Families of rows that turns and mirrors carry onto each other, the same ones carrying the whole set onto itself: the rest of each named row's family, in list order
5 families of 6 rows
Zil: [-35  19  17   7   6  23  -3 -12]
Pibe: [-42   5 -12  14 -11  17  15 -24]
mig: [-13  18  20 -21  12   6  -9   6]
dega: [-36  22  19   8   4  20  -3  -7]
fuluz: [-33  23  19   9   0  15  -7 -19]
fefor: [-17  17  21 -15  11   3  -8  16]
fizuk: [  2   3  -9 -21  -2   1  -4  25]
Vudez: [-28   4 -26  -5 -21 -15  14 -26]
muz: [-48   9 -10  10  -5  11   9 -27]
Gef: [ -5  -1  -7 -24  -5  -4 -12  24]
zimo: [  1   0  -6 -21   0  -5  -5  24]
somok: [-41  12 -12   9  -4  16  16 -26]
Met: [-40   9  -7  10  -7   9  18 -28]
fuvo: [ -9   1 -27  -7 -30 -15   1   9]
tuk: [-26   2 -26   3 -26 -15  14 -23]
tedes: [-43   6  -8  11  -1   9  16 -27]
rol: [  2   1  -1 -24  -6  -4  -5  22]
detut: [  0   0  -2 -17  -5   6  -6  27]
sivo: [ -5  -2 -27  -9 -27 -13   3   6]
bezi: [ -5   8 -26  -8 -30 -16   2   8]
Kov: [-34  27  18   7   2  19  -4 -10]
Sazo: [-14  16  22 -18   9   3 -15   9]
suziz: [-24  -3 -23  -4 -19 -17  19 -22]
tazub: [ -7   1 -30  -5 -22 -21   0   5]
Tipib: [-14  12  25 -17  16   6  -4   5]
buvad: [-35  22  16  10  12  16  -6 -11]
datam: [-29   2 -25  -1 -22 -16  12 -25]
nupom: [ -2   3 -21 -10 -30 -19  -7   4]
dobiz: [-12  19  22 -11   9   9 -12   8]
Vib: [-35   2 -26   2 -22 -19  16 -20]

Same family as tazub: fefor, muz, Gef, buvad, Vib
Same family as nupom: Pibe, fuluz, detut, suziz, Tipib
Same family as mig: fizuk, Vudez, somok, bezi, Kov

